In the data rows, 128 means zero.
Here are some points, one per row:
[116 142 165  99 122 143 118 128 108  13 113 100 169 143 114 100 134 108
 114 144 100 105 183 160 138 110 111 126 119 108 153 112  64 118 160 169
 151 114 120 158 123 133 148 162 148 137 127 126 177 100 127 108 125 160]
[152 132  64 121 124 137  97 120 171 106 125 107 152 130 105  98 111  78
 131 151 119 112 148 140 160 129 118  86 120 144 130  95  99 142 183 164
 178  89 132 137 121 103 154 143 155 115 156 100 165 119 143 117 116 143]
[129 129 164 130 118 123 111 150  92 124 137 122 100 127 121 116 107 141
 119 153 142 126 128  75 109 123 147  81 148 122 131 123 121 114  90 149
 150 130 116 129 152 142  97 122 140  79 121  92 119 123 155 118 140 148]
[108 120 124 146 139 127 163 130 133 180 123 143 121 136 130 185 135  84
 118 172 165 149 114 119 150 132 122 121 162 150 140 111 125 120 109  85
  88 116 136  99 143 104 171 126  85  98 102 148  83 138 111 130 121 128]
[146 134 115  73  97 127 100 135 132 126 107 111 135 131  98 102 109 122
 143 105 130 107  91 122 106 121 121 167 110  63 129 134 116 150 152 136
 162 124 120 129 114 139 125 133 142 122 147 144 139 154 111 125 166 110]
[102  95  99  98 129 140 119 133  61 116 155 143 162 123 118 113 123 133
 121 136 159 110 113 127 140 119 113 155  86 137 164 150 136 130 126 103
 108 115 146 120 185 147 122 144 126 161 138 137 187 115 113 143 180  96]
[124 137 107 143 122 118 128 135 135 128 122 109 144  92 120 136 120 129
 135 145 148 103 137 101 104 129 148 110 112 116 135 104 134 125 132 145
 141 130 118 130 119 157 115 167 129 125 149 129 113 116 116 105  97 118]
[138 141 104 142  93 170 158 173  82 173 142 157 137  89 120 167 144 159
  94 170 166 145 138 147 153 126 160 154 125 205 122 109 118 131 126 155
 108 132 136 132 146 116 102 119  98 137 137 127  82 106 138 124 120 126]
[105 127 134 137 145 119 131  93 131 101 119 125 104 152 172 132 137 112
 123  91 162 160 113  91 132 125 108 112  81 134  98 159 167 163  92  63
  70 146 140 104 174 167  54 168 153 158 105 132 144 141 119 132 103 105]
[162 102 124 138 117 117 137 117 148 125 151 109  96 109 142 149 138 128
 137 154 125 121 161 139 147 161 132 131 149 133 147 124  98 126  93 129
 145 129 127 109  81 125 118 108 158 110 128 136 119 140 148 142 157 181]
[129 125 116 133  98 121 133 162 104 136 147 115 146 115 132 158 106 159
 103 156 159 127 152 139 123 113 111 139 152 158 152 103 107 119 127 143
 115 128 151 100 153  87  96 139 127 144 148  94 126 117 165 131 138 169]
[107 138  89  89 106 136 110 116  86 106 114 158 125 115 145 147 130 139
 127 138 158 150  92 145 144 132 159 139  90 166 129 128 115 149 131 136
 114 135 146  97 136  98  87 144  72 111 112 140 106 101  91 164 141  82]
[139 117 130 140 107 132 135 125  91  97 125 128 151 137 160 187 156 172
 116  29 122 133 172 224 112 129 121 142  45 169 101 170 176 136  62 131
  89 142 140 126 152  76 108 126  93 140 111  98 140 127 153 175 134 144]
[132 128 162 122 125 143 126  96 135 115 155 149 109 170 140 128 127 122
 116 126  96 156 113 128 128 133 149 123 137 138 106 170 133 114 123 135
 121 171 146 144 108 123 106 124 136 143  98 134 152 150 131 137 107 121]
[159  69 157 143 122 154 131 142 125  90 162 110 144 128 121 153 119 131
 130 107  75 157 167 170 110 107 128 133 160 115 158  87  93 103 117 145
 133 118 136 142  86 125 111 138 141 143 123 122 135 137 159  77 153 154]
[ 86 142 110 188 171 138 131 114 113 140  87 156 180 131 145 161 169 166
 113  61 167 211 129 174 112 146  75 106  92 146  99 128 181 136  91 132
  76 155 138 138 168 145 165 121  98 154 120 120  98 101 106 143  85 106]
[146 128 123  96 143 135 130 102 106  71 155 161 113 138 139 108 128 133
 102 144 113 109 134 142 137 123 119 132  97  83 148 128  99 122 124 147
 158 139 134 145 150 118 113 155 161 132 114 123 157 124 164 117 117 116]
[130  94 115 147 136  96 128 109 178 110  84 127  88 135 142  84 140  83
 148  85 101 117  98  72 140 156  84 105 109 138 105 111 141 124 140 111
 129 135 121 115 111 183 132 117 174 170 111 155 138 177 114 122 152 128]
[ 83 132 113  94 131  98 123 130 163  86  55 117 101 136 130 110 150 108
 149 123 138 141 106 130 130 161 126 117 109 123 115 148 135 134 138  91
 125 127 131 133 145 109 182 150 101 126 134 173 142 134  80 124 127 103]
[ 83 137 139  88 150 108 127 101 199 107  81 179 131 156 108 105 152  81
 129 132 109 135  87 118 130 124  61 138 122 121  94 188 160 120 146 114
 113 142 143 161 160 146 143 109 110 155  93 158 169 131 126 118  99  89]
[113 132 118 156 105 154 117  99 153 135 117 123 126 152 133 145 123 128
 129 121 145 127  78 136 117 150 170 140 102 143 145 132 139 144 109 122
  95 146 121 120 127 123 108 158 105  96 145 155 114 138 124 157 109 113]
[175 127 105 133 129 121  97 140 153 161 173  95 133 145 125 132 126 106
 128 170  86 149 134 130 147 131 149 125 128 118 134 130 125 137 126 143
 151 164  98 123  89 140 149 124 139 120 108 149  90 159 126 129 106 117]
[148 110 124 147 130 132 167 150 150 172 140 146 126 128 132 144 126 137
 117 137 106 125 155 141 142  99 143 154 151 140 119 117 110 126 108 152
 119 129 122 110  96 145 101  92 121 127  90 138  65 153 169 103  79 184]
[109 101 110 127 137 135 112  89 102 157 133  80 146 132 129 128 138 107
 128  15 148 109  88 120 129 115 138 118 125  63 132 156 156 152 114  78
  78 135 158 133 116 131 172 114 150 160 156 117 151 151 139 161 202 153]
[159 148 103 168 129 117 159 135 102 181 159 131 140  76 108 127 123 137
 125 152 149  84 121 115 156 145 155 130 156 115 127  93 112 130 133 138
 165 111 123 122 104 126 125 114 119  70 145 108  90 107 125 141 110 153]
[ 99 140 187 120 132 113 147 134  88 138 120 128 125 128 129 104 129 160
 152 141 172 150 118  93 120 131 159 112 198 169 137 126 135 134 113 114
 145 104 119 127 151 118 119 123 101 126 124 108 139  89 136 138 175  89]
[136 136 159 107  89 124 143 115 122 119 144 150 110 101 138 109 105 168
 136 157 129 121 103  85 115 154 156 155 197  98 142 135 119 108 170 134
 141 109 119 124  98 121 110 129 142 119 120 139 107 134 108 108  99  95]
[130 140 145 100 143 115 135 132 154 112 121 147  98 111 137  98 116 125
 132 162  96 119 114 107 120 141 112 144 148 132 141 108 106 121 174 121
 149 114 144 128  92 109 149 141 161 107 142 166 138 118  93 106 136 125]
[179 135 128 128 140 120 105 152 133 181 172  98  99 156 135  96  77 143
 144 163 164  98 132  78 100 141 154  96 151  76 110 121 121 120 101 139
 180 119 121 127 132 152 111  98 129  90 122  74 133 132 157 138 164 108]
[134 164 149 150 137 141 137 169  87 171 163 134 150 119 131 130 144 172
 111 107 154 139 143 157  99  98 134 142 127 124 132 133 144 139 151 183
 144 140 114 149 144 107 164 139 109 110 128  97 118 126 143 127 134 101]
[115 176 104 149 149 132 123 136  97 144 117 137 156 142 113 121 140 130
 127 143 174 138 117 151  84 122 120 132 109 169 120 137 155 152 127  99
 132 139 107 144 173 128 165 128  98 100 157 105 120  92 101 150 135 130]
[129  99 122 106 154 117 127 144 184 147 120  97  91 148  87 125 124  91
 155  93  55 109 147 102 113 107  79 124 173  64 112 144 126  84 146 121
 130 115 102 149  91 159 166  72 160 162 131 118 154 182 145 102 122 150]
[122 129 166 134 137 108 118 156 145 103 142 149  88 142 122  96  90 118
 134 188  71 147 121 112 100 104  79 155 114 111 114 148 143 113 132 115
 121 136 116 133 130 153 133 141 155 137  90 147 138 142 117 100  81 125]
[118 114 117 152 115 120 124 152 154 136 124 103 128 117 131 133 136 151
 132 132 104 140 163 140 152 134 146 157 125 134 115 122 134 114 123 133
 115 116 105 114 146 134 110  96 109 151 140 102  85  96 102 128 132 148]
[150 156 139 181 175 120 127  78 159 116 110 125 120  96 127 109 112 122
 141 185 136  82 177 113 164 113 189  62 121 134 147  74 116 120 162 124
 168 112 106 126  82 132  78 137 164 131 175 176 117 110  87 139  74 118]
[117 131 178  84 110 159 135 116 129 186  92 143 164 120 133 171 162 124
 147  20  68  95 126 166 144 126 114 143 157 150 124 150 147 137 154 106
 100 103 156 131 110  84 198  85  99 141 160 121 158 128 165 128 173 168]
These points spread out most along one direction. Take the direction at right angles to it along which they spread out most. Then take the direction at right angles to both along which they spread out most. Go by this last direction. How far along it is each point below, from 0 to 99? The average is 50, and the first point in the table lies past the average. One standard deviation of the points above along it is 16.
[ 99 140 187 120 132 113 147 134  88 138 120 128 125 128 129 104 129 160
 152 141 172 150 118  93 120 131 159 112 198 169 137 126 135 134 113 114
 145 104 119 127 151 118 119 123 101 126 124 108 139  89 136 138 175  89] 40
[130 140 145 100 143 115 135 132 154 112 121 147  98 111 137  98 116 125
 132 162  96 119 114 107 120 141 112 144 148 132 141 108 106 121 174 121
 149 114 144 128  92 109 149 141 161 107 142 166 138 118  93 106 136 125] 41
[129  99 122 106 154 117 127 144 184 147 120  97  91 148  87 125 124  91
 155  93  55 109 147 102 113 107  79 124 173  64 112 144 126  84 146 121
 130 115 102 149  91 159 166  72 160 162 131 118 154 182 145 102 122 150] 77
[132 128 162 122 125 143 126  96 135 115 155 149 109 170 140 128 127 122
 116 126  96 156 113 128 128 133 149 123 137 138 106 170 133 114 123 135
 121 171 146 144 108 123 106 124 136 143  98 134 152 150 131 137 107 121] 49
[138 141 104 142  93 170 158 173  82 173 142 157 137  89 120 167 144 159
  94 170 166 145 138 147 153 126 160 154 125 205 122 109 118 131 126 155
 108 132 136 132 146 116 102 119  98 137 137 127  82 106 138 124 120 126] 48
[122 129 166 134 137 108 118 156 145 103 142 149  88 142 122  96  90 118
 134 188  71 147 121 112 100 104  79 155 114 111 114 148 143 113 132 115
 121 136 116 133 130 153 133 141 155 137  90 147 138 142 117 100  81 125] 37
[ 83 132 113  94 131  98 123 130 163  86  55 117 101 136 130 110 150 108
 149 123 138 141 106 130 130 161 126 117 109 123 115 148 135 134 138  91
 125 127 131 133 145 109 182 150 101 126 134 173 142 134  80 124 127 103] 30
[117 131 178  84 110 159 135 116 129 186  92 143 164 120 133 171 162 124
 147  20  68  95 126 166 144 126 114 143 157 150 124 150 147 137 154 106
 100 103 156 131 110  84 198  85  99 141 160 121 158 128 165 128 173 168] 94
[146 134 115  73  97 127 100 135 132 126 107 111 135 131  98 102 109 122
 143 105 130 107  91 122 106 121 121 167 110  63 129 134 116 150 152 136
 162 124 120 129 114 139 125 133 142 122 147 144 139 154 111 125 166 110] 52
[102  95  99  98 129 140 119 133  61 116 155 143 162 123 118 113 123 133
 121 136 159 110 113 127 140 119 113 155  86 137 164 150 136 130 126 103
 108 115 146 120 185 147 122 144 126 161 138 137 187 115 113 143 180  96] 43
